128 stands for zero in the data rows.
Here are some rows, each followed by its group. Groups can overlap.
<140 119 111 103 170 112 114 138 137 110 162 116 134 110  84 153 114 149 185  96  95  70 155 138
 184 128 180 148 185 116 181 129  85 150 186 186 117 184  75  98 118  76 166 196  76  90 147  84
 141 101 102 114 153 151 139 107 157 112 161 137 152 115  97 169> jn
<114 188 154  90 178 157 140  99 107 190 123 182  92 184 118 118 100 101  84 154 144 111 164  91
 134  92 124  77 164 110 169 180 136 144 132 148 156 132 159 161 126  78 131 110 119 174 153 117
 100 129 138 105 155 120  87 152 118  95 116 178 127 141 153 153> mq
<157 144 116 151 144 152 183  99 102 194 129 181 107 144 165 141 180  82 101 183 171 164 151  94
  78 104  78  94 121  87 100 138 179 101  87  85 177  64 188 134 142 137 114 108 188 160 107 154
 126 159 182 153  99 108 118 182  97 154 117  92  86 158 152  90> mb
<161 147 151 122 158 159 132  91 153 163 159 118  79 153 154 107 161  96  85 158 154 106 169  87
 120  91 117  71 160  99 178 179 128 185 143 152 160 125 163 136 135 106 110 163 145 151 164 126
 198 149 130 110 147 139 100 144 109  96 122 178 120 157 142 147> mq
<125 143 133 134 122 150 122  96 131 153 147 140  95 120 107 122 193  96  85 158 169 118 157  97
 116  94 106  97 159  98 157 158 137 103 142 142 155 115 139  93 142 182 157 146  57 165 138 110
 136 151 150 110 115 122 113 182  94 100 113 184 100 162 183 155> mq
<126  84 120 198 180 106 141 156 166  76 126 126 189 107 131 115 109 182 193  98  84 175  70 187
 126 196 148 187  61 196  65  55 131 192 102  87  76 146 120  86 188  69  98  67  73  92 117 115
 158 113 138 124 134  94 193  87 176 147 158  96 154  88  84 130> bh
<109 115 151 136 128 107 157 163 173  94 115 109 193 113 180  48  90 183 193  94  88 182  66 187
 132 196 138 177  61 196  65  55 123 192  98  88  64 148 122 105 127 110 111 121 164  64  94 159
 131  94 139 123 136 124 193  76 170 140 170  95 152  81  87 132> bh
<116 120 131 140 177  93 159 142 159 127 137  49 119 122  70 147 107 124 108 133 128 119 131 129
 125 123 121 138 146 177 120 186 131 132 129 143  94 157  98  99 171 123 160 101  64 126 132 131
 149 156 156  95 120 110 137 126 132 126 138 149 126 132 148 143> cn
<153 124 123  65 100  92  69 165 132 127 168  94 152  54  53 132  52 145 114  83 106  64 156 158
 184 110 183 150 188 111 182  88  61 195 186 186 114 184 100 120 146  62 196 196  65  77 145  75
 134 136  64  52 144 138 108  89 135 124 113  91 129 110  92 128> jn
<169 122 131 113 130 130 148 144 141 101 124 118 166 133 168 138 125 168 159  94  91 100 108 159
 161 148 176 169 137 139 137 109 115 147 135 138 112 143 132 139 143 128 131  88 138  91 133 119
 144 101 101  90 145 101 127  96 152 123 194  97 158  76  98 142> cz
<181 108 158 106 111 121  51 140 106 126 104 133 180  88 131 139  82 173 182  78  85 103 122 182
 166 163 163 164 109  72 182 152  61 112 186 177 167 153 106 106 115 132 125 196 157 130 149  99
 121  90  68 100 158 175 112 110 133  74 135 170 150 147 114 185> cz
<142 107 133 148 122  83 132 156 158  85 127 133 188  91 178 135 103 183 193  90  88 160  71 187
 136 196 137 187  62 196  65  55 117 193 102  85  64 137 128 122 119 126 115 116 157  64 129 157
 155 120 147  85 141 115 182  74 180 136 161  96 171  92  83 128> bh
<107 128 152 120 111 171 129  63 119 158 121 122 104 163  95 130 134  97  82 157 163 116 158 101
 115  81 108  98 159 100 148 173 139  95 136 137 128 117 133 138 139 124 105 152 156 142 110 122
 138 139 156 111 139 165 112 173  91 130 125 171  93 152 174 143> mq
< 87  91 116 128 155 111 141 162 134  78 125 119  54  92 164 115 140 183 193  96  86 174  62 187
 127 196 142 187  61 196  65  55 108 162 117  89  81 139 126  79 164 109 133 141 112  63 117  66
 164 101 112 135 142 105 193  79 167 152 144  64 160  86  87 134> bh
<147 145 150 104  86 198  79 112 114 140 138 157  72 164 151 130 107  96  91 158 163 115 179  90
 113  83 115  97 171  99 159 161  61 117 135 143 156 117 128 123 126 182 142 154 167 151 112 104
 133 174 152 102 107 145  60 158  94 105 104 172 115 165 165 136> mq
< 78  81 141 142 160  90 177 190 162  74 111  49 180  60 195 122 128 183 193  93  86 170  55 187
 145 196 153 187  61 196  65  55 110 154 113  83  67 144 137 101 141 115 111  95  87  74  90 147
 146 111 114 126 140  93 193  68 176 137 141  78 187  80  92 120> bh
< 81 141 128 157 121  56 162  98 108 191 102 123 123 177 147 124 174  86 105 181 175 162 145  81
  72 116  80  93  96 105 100 130 177  87  83  94 149  67 183 168 132 178 145  99 117 168 100 179
  96 153 186 193  87  94 120 166  88 152  93 117  83 112 154  74> mb
<126 128 144 151 160 103 121 118 127 124 123 108 116  98 126 119 134 127 134 132 128 148 129 122
 118 144 106 136 105 158 118  92 108 143 154 139 118 150  77 148  87 101 113 105 160 129 100 137
 137 162 126 160 167 172 159 129 150  90 156 165 156 154 154 175> cn
<134  82 134  87 138 136 192 160 159  71 109 111 159  52 100 112  80 151 134  90 111  89 117 156
 162 144 172 165 153 135 156 150 110 100 162 180  64 140 121 134 133 108 176 196 167 117 120 101
 105  74  71 169 119  82 162  68 182 146 162 195 149 111  55  84> cz
<117 144 134  84 123 105  61 149 162 123 111 116 152 104 121  84  87 152 127  94  93  75 125 138
 170 132 170 159 178 125 180 140 102 118 185 186 100 184  56  79 154  52 154 186  81 103 138  63
 143  76 103  69 155 118 169  86 159 105 148 116 150 121  79 148> fs
< 97 100 116 141 134  97 102 174 169  53 103 113 193  89 159  48  97 183 193  81  74 164  55 187
 160 196 157 187  69 173  71  55  82 147 138  85  92 114 146  63 140  74 118 122 145  57  79 135
 157 107 100 101 148  88 163  68 172 143 142  53  66  97  73 118> bh
<149 161 113  91 110  93  97 152 158  87 145  97 193  68 114 153  77 149 129  95  88  64 137 132
 178 126 169 162 167 114 172 143  83 114 186 186 110 184  73 121  76  93 155 102  62 138 159 102
 117 119  64  62 160 190 134  94 165  86 132 139 180 118  83 170> fs
<116 121 106 110  99  94  66 134 180 108 127  49 154  77  53  48 111 145 124 102 102  79 143 157
 174 131 170 141 164 132 177 139  88 125 186 186 116 181  69 132 120 128 173 130  66 123 130  88
 117 120  88  98 146 171  85 116 160  90 130 143 170 122 106 179> jn
<142 157 148 111 117 151  77  54 139 166 130 115 106 165 114 130 130 101  93 126 158 121 145  90
 106  95 110 124 163 106 151 164 147  99 136 131 140 121 137 115 153 135 106 168 121 166 111 149
 143 138 151 150 120 161  81 169  94 118 116 175 109 156 182 154> mq
<111  75 136 118 151 100 104 184 144  53 126 121 193  73 178 138 132 183 193  72  71 161  55 187
 154 196 159 187  64 179  65  55  90 135 126  79  98 114 146  97 163 167 121 136 123  57 101 119
 143  60  80  74 131 103 193  67 177 129 159 109 159  58 194 118> bh
<134 138  52 121 167 137  57 154 171  92 131 108 120  60 115 141 121 153 134  81 100  64 141 142
 184 125 183 128 188 103 176 137  75 107 186 182 120 165 102 131  64  83 122 173 116 115 146  74
 120 102  71  62 153 192 122  90 166  81 166 162 173 113 103 181> fs
<140 109 144  72 155  99  93 140 121  97 130 112 132  74 117 149 113 145 115  88  98  64 127 150
 184 115 182 138 181 102 182 127  84 107 186 186 118 169  91 134 149  82 184 161 110 102 155  86
 137 109  85 122 172 163 104 110 165  85 166 148 161 144  82 172> fs
<146 115 132  59 125 144  76 154 119  83 136 107 127  98 112 143  54 148 127  94  97  69 149 130
 184 117 183 134 175 127 176 145  81  92 186 186 105 183  69 133 103 132 175 122  74 107 175  85
 138  96  81 114 155 192 112 106 163  79 175 134 176 105  86 175> fs
<126 150 193 165 109 155 168 100 139 181 130 148  87 170 126 120 178  86  68 182 177 163 155  82
  79  96  79  85 124  85 101 131 173  83  86  83 164  68 178 193 132 159  92 113 165 171 120 173
 119 157 186 168  85 137 135 151  96 163  95 109  80 149 142  83> mb
< 83 110 151  85 128 123  88 141 140 106 147 111 144 101 111 128  73 150 132  94  90  71 148 141
 184 137 183 154 169 126 182 137  77 110 186 186  92 184  78 120 120 117 186  80  97 123 198  63
 129  97  80  54 146 107 119  83 160 100 150 134 151  98  85 151> fs
<150 138 147 166 108 128 181  76  76 188 162 144  85 193 126  97 159  72  86 184 184 166 161  64
  71  78  72  88 110 103 120 186 186 159  71  83 183  88 169 193 110 180 124 129 161 189 129 179
 136 162 186 162  79  57  88 182  76 136  97 106  70 146 156  58> fl
<142 134 125  79 111 135  87 152 157 134 107 110 151 107 139 144  94 150 122  86 108  67 129 143
 184 134 183 139 167 130 176 142  80 133 183 186 105 184  77 157 104  77 120 168 157 125 148  63
 105  88  76  71 173 174 147 103 157 103 194 150 161 130  93 173> fs
< 96 112 112  80 139 116 140 148 125  96  94 129 147 143 102 142 136 162 143  98  98  96 105 172
 176 142 168 150 130 178 116 103 153 169 108 127  75 127 148 123 149 110  55 178 125  90 120 128
 133  89 117 104 150 125 143  82 162 137 129 116 169 101  63 123> cz
<109 158  72 114 192 127 108 139 146  87 135 112 116 112 152 140  68 145 128 111 107  88 128 119
 160 128 156 130 188 132 161 130 117  54 174 186  70 160  89  93 112 136 170 118 120 105 113  96
 108  84 100  60 174 148 187  69 182 103 165 129 173  70  56 147> jn
<184 136 156  69 172 144 104 134 156 124 146 128 160  63 113 179  84 151 130  90  94  68 134 146
 184 119 178 181 176 111 182 136  86 104 186 186 166 170  89 109  90 134 183 134 117 125  57  67
 115  57  67 119 153 161 110 101 169  96 169 149 160 140  76 160> fs
<140 122 125 143  93 118 116 126 121 105 148 134  98 164 109 155 109 120 111 137 130 120 147 109
 131 123 121 120 163 196 109 104 130 129 121 141  93 176  58  89 125 147 143  74  62  77 131 112
 121 160 149  92 159 190 113 133 142 119 135 136 130 142 145 153> cn
<104 145 117 113 107 117  73 141 195 114 165 106 142  62  53 144  87 151 110  91  90  64 184 136
 184 128 183 131 182 124 176 120  69 131 186 180 106 184  90  78 152  57 159 162  56 100 146  66
 136 102  66  55 159 149 108  98 143  96 124  53 144 106  89 149> jn
<132 106 103  67 149 116  81 147 116  92 117 125  74  77  53  99  66 154 141 103  96 108 130 147
 154 149 161 133 126 182 176 159 126 147 169 186  68 184  56  68 149 108 183 101  76 105 107  91
 103 141 103 102 121  68 163  86 154 167 194  81 122 106  58  77> fs
<127 135 136  97 119 120  85 161 115 107 125 103 169  96 175 159  92 169 172  79  82 115  92 178
 101 159 168 166 125 118 154 117  89 150 154 145 139 147 122 118 106 130 143 140 112  88 126  76
 129 107 102 137 151 150 111 114 140  97 144 139 156 125 120 176> cz
<121 152 115 156 117 140 164  79 129 180 140 144  62 159 178 110 188  87 113 176 168 173 130  99
  79 107  83  87  85  93  95 140 177 111  79  85 170  65 188 148 128 131 137 119 154 181 139 183
  93 149 169 193 111  99 166 173  83 182  92 122  90 192 149  86> mb
<130 165 123  90  77 156  51 143 163  95 125 131 131  86  91 173 139 147 106  80  84  64 152 140
 184 102 183 148 188  66 182 121  61  98 186 173 136 123 156 149  64 104 158 126 128 135 177  63
 131 108  64 153 195 192  84 106 168  68 175 195 187 136 119 191> fs
<140 131 103 137 127 134 100 134 166 109 137 115 158 122 146 124 100 153 137 103  97  85 135 148
 171 125 165 140 157 127 176 156  94 108 178 186 111 183  72 115 119 111 151 127  75 128 187 100
 127  91 105  82 166 183 109 118 164  77 170 178 182 127 115 178> jn
<128 136 137 139  78 150 174  77 139 146 116 136 128 160 107 114 186  87  98 172 175 176 148  89
  71 108  86 102 114  89  95 138 186 104  86  78 178  64 188 150 118 145 113 114 167 189 133 179
 120 129 175 193  88 142 129 155  87 164  93 154  80 117 153  81> mb
<132  90 122 132 137  72 182 155 146  65 114 118 193  96 171 147 137 183 193  89  79 169  55 187
 140 196 137 187  61 196  65  55 110 162 111  89  75 125 120  77 161 148  82  71 117  57  87 112
 176  70  91 116 135  92 193  81 175 148 169 101 158  86  78 128> bh
<117 147 193 156 152 152 181 109  76 133 144 129  99 159 148  97 160  72  65 184 184 153 182  64
  80  86  69  74 119 196  96 134 181 125  97  96 161  76 169 165 164 143 108 116 175 171 149 164
 111 151 186 193  90 130 193 165 101 170 102 109  95 158 136  86> mb
<115 143 146 190 121 149 160  92  83 173 112 141  61 193 159 100 193  67  89 184 184 171 154  77
  64  73  81  86 109  90 118 171 181 161  74  79 180  87 169 139 139 145  98 153 170 189 151 187
 135 139 186 163  81  83 109 180  76 183  75 117  66 157 167  66> fl
<127  67 136 198 160 100 130 175 180  70 126 124 190 101 142 133 124 183 193  88  82 164  55 187
 143 196 136 183  73 196  65  55 108 159 112  89  81 135 133  52 133 128  94 110  90  57 102 132
 152  97 100 141 124 113 185  76 178 148 161  74 163  85  89 138> bh
<136  83  91 139 159  85 178 170 156 101 122 128 193 100 184 118 135 182 193  96  84 172  76 187
 131 196 137 187  68 196  65  55  61 172 114 104  65 148 121  96 109 129 103  79 137  75  85 127
 132 171 125 131 140 142 193  92 170 152 155  89 159  99  84 120> bh
<134 191 111 155 107 166 161  96 102 175 165 138  82 156 137 112 174  72  98 184 184 178 161  76
  75  89  64  92 108  94 120 165 186 152  73  80 179  75 184 145  52 169  97 109 145 189  91 181
 117 159 173 159 108 129  77 181  81 164  92 131  89 167 161  79> fl
<146 145 143  74 117  78 102 195 132  97 117 115 167 127 125 141  83 154 121  94  97  65 135 160
 182 125 174 116 186 126 182 124  80 107 186 186 115 169  86 132 107 135 167 133  86 117 162  72
 123 111  71 121 175 164 168 109 167  85 168 165 182 119 110 172> fs
<116  67 137  94 103 136  82 147 109 153  88 147 176 100 154 137 100 179 180  78  84 107 114 171
 173 174 165 176 117  97 163 128  70 135 183 156 172 152 115 105 115  89 159 136 112  89 113  86
 131 103  64 127 135 192 130 140 124  71 144 195 148  93 194 191> cz
<126 128 125 127 170 133  86 157 138 112 111 120 173 125 112 157  57 171 163  85  92  97 107 166
 172 157 161 161 116 125 142 123 110  93 143 142  97 129 126 113 163 133 160 103 127  80 126 101
 140 118  98 136 160 137 131  89 149  94 140 142 162 113  92 140> cz
<133 150 115 114 127  91 111 118 145 125 160 130 135  77  64 110  91 126 140 158 137 138 128 108
 117 146 123 125 120 162 121  97 109 133 152 142 121 152  90  85  96 134 127 126 103 138 121  87
 141 176 139 133 145 181 136 119 148 112 153 171 150 150 146 174> cn
< 48 123 165  98 164 115  84 145 156 102  51 121 143 129  92 116 112 148 127 123  99  72 136 141
 177 121 163 145 170 123 175 127  77  98 186 186  95 181  88 118 118  51 168 175  78 107 127  79
 125 147  64  53 156 148 124  99 168  97 163 162 168 116  98 165> jn
<143  61  84 129 127  86 132 175 174  76 139 123 174 100 159 131  99 183 193  84  82 156  65 187
 134 196 142 187  61 194  65  55 106 174 123  89  71 129 129 120 159  80 112 150 111  57  81 128
 165 138 108 114 137 124 193  75 175 157 140  79 148  69 100 132> bh
<126 136 122 184 123 139 184  80 147 187 117 160  94 152 165  81 193  69  88 184 184  64 143  84
  64  75  70  74 137  82 116 176 186 126  73  90 175  75 168 184 127 192 132  92 160 189 102 184
 121 169 186 179  53  51 115 182  64 192  78  81  58 155 156  54> fl
<151 143 130 198  59 141 192  85 149 174 150 155 109 181 104  84 170  74  89 184 184 161 174  82
  64  85  69  78 117  98 117 174 186 135  69  86 185  82 171 158 164 158 113 122 163 179  96 187
  99 168 186 190  65  85 121 178  74 184  80 107  58 149 152  66> fl
<117 138 117 180 131 132 147  85 126 194 168 107  86 172 137 137 145  73  76 184 183 148 155  64
  83  91  85  79  79  83  97 127 174 113  91  89 173  64 179 189  91 149 123 154 182 189 116 187
 105 190 186 190 117 121 125 156 103 172 127 110 113 149 152  90> mb
<134 175 137 115 139 138 157 105 120 165 143 156 104 157 146 133 106 100  84 154 166 118 170  87
 118  89 113  90 158 100 162 161 139  54 130 143 167 116 144 113 141 152 103 170 164 143 118  99
 129 151 114 118 130 146  73 166  95  82 103 155 122 149  55 155> mq
<113 138 141 147 119 153 170 100 133 159 108 156  86 193 165  96 193  89 100 171 183 160 130  92
  79 100  95  97 111  88 102 135 181 108  81  90 173  64 188 137 138 153  88 127 189 164 105 164
 126 145 185 158  74 134 103 166  81 154  82 114  75 172 156  80> mb
<146 155 130  95 134 156 139 119 129 182 109 110  72 126 112 106 175  98  80 158 148 117 159  98
 108  84 106  91 167  96 169 157 119 157 137 149 162 116 173 182 120 181 119 147 109 157 153 116
 145 171 128  90 137 127  96 159 106  99 120 166 121 189 158 154> mq
<144 159 126 144 148 159 186  72 120 174 152 156 110 126 109  92 190  67  73 184 184 170 150  74
  70  77  65  64 125 120 120 176 186 147  74  83 185  74 170 143 109 184  81 158 163 189 112 157
 110 160 186 145  69  89 109 182  68 187  86 107  58 140 148  54> fl
<120 128 121 106 109 110 114 127 123  97 155 139 127 112 100 157 154 149 121  97 101  76 129 139
 168 122 169 139 174 134 173 154  93 106 177 186 126 184  74 116  79  57 155 110  68 115 150  96
  98  95  79 122 161 164 126  99 154  93 149 134 164 100 107 168> jn
Which 4 groups are nearest to each row below, nearest first, going by the distance to the centre of the group?
<129 115 144 110 166 111 133 141 186  98 100 106 167 102 150 143 112 173 175  81  90  88 116 152
 176 152 174 157 127  58 132  94 125 117 132 143 110 141 135 145 172 137 102 147 101  96 198 110
 117  87  88 112 143  97 160 106 167 122 166 108 142 124  99 134> cz fs jn bh
<176  93 100 157  93  95 157 139 153 109 138 121 129 128 183 133 172 137 147 132 130 172 116 114
 102 172 102 159 101 146 130 104  77 148 185 129 173 138  99 114  79 100 107 161 158 168 174 132
 161 173 109 186 195 192 153 122 170  77 179 195 187 183 161 191> cn cz mq fs
Which 3 groups are nearest to each row below, nearest first, going by the distance to the group's nearest row?
<117 143 123 132 123 140  83 141 143 114 118 102 142  98 122 132  89 169 159  90  96  99 104 176
 174 154 166 164 142 131 146 117 108 104 157 167  99 138 125 108 158 125 135 173 127 100 176 112
 120  96  64 101 125 141 124 100 156 115 143 116 146 115  78 153> cz jn fs
<146 125 145 113 151 127 132 141 139  87 132  97 130  71 124 131  62 161 144  96 108  99 139 150
 168 144 168 134 149 125 182 167 102  99 186 186  69 141 126 104 143  89 146 186 160 114 160  71
 118  83  74  79 128  63 193  67 182 184 157 195 150 104  55  96> cz fs jn
Which 4 groups are nearest to each row below, nearest first, going by the average distance to the group's rows?
<141 136 106 127  66  99  93 133 127 117 151 131 101 123 135 147 106 153 129 103  93  84 129 134
 170 128 167 146 177 122 182 160  82 151 176 172 152 184  56 114  61 110 128 109  97 157 144  71
 135 141 106  76 181 176 100 120 147  65 172 195 173 157 138 191> fs jn cn cz
Which 3 groups are nearest to each row below, nearest first, going by the average distance to the group's rows?
<124 168 150 116 138 145 133 112 130 178 135 121 122 143 122 123 144  93  94 155 166 119 177  96
 112  88 119  88 156 108 153 162 152 110 125 145 151 117 121 161 121 145 134 138 125 150 149 110
 131 146 154 156 140 168  62 177 102 103 107 186 116 181 182 152> mq cn mb
<118 116 140 140 103 124 104 117 109 126 136 153 146 153  99 128 138 117 108 130 132 120 143 113
 132 119 129 128 151 196 107  92 143 128 117 150  88 182  56 143  90 121 160 130  63 129 139 107
 143 117 145  95 142 171 115 139 140 101 142 122 128 113 148 152> cn jn mq
Which 4 groups are nearest to each row below, nearest first, going by the distance to the group's nearest row?
<125 141 120 109 126 115 133 165 159  94  99  90 152 129 195 167 101 163 140  92  89  92 134 162
 172 147 173 161 154 166 133 112 134 109 119 141  67 137 141 110 141 174 125 171 136  95 150 112
 129  64 115 125 149 111 164  72 172 146 148 104 140  97  74 117> cz jn fs bh
<123  92  99 101 116 136 134 142 115  97  89 123 175  88 110 143 132 162 155  87  94 101 110 161
 172 150 177 158 139 137 139 117  61 132 136 149  88 136 116  91 131 143 147 121 138  98 129  95
  99  96  94  60 161 148 166  89 159 128 135 101 164  89  83 132> cz fs jn bh
<156 128 119 146  99 146  83 106 119 172 132 130  90 132 119 105 108  98  83 161 159 115 176  89
 123  87 118  95 161  99 159 172 146 110 131 144 156 121 139 123 108 139 128 162 154 136 156 125
 142 178 141 120 139 140  60 181  97 103 131 165 122 141 171 150> mq cn mb fl
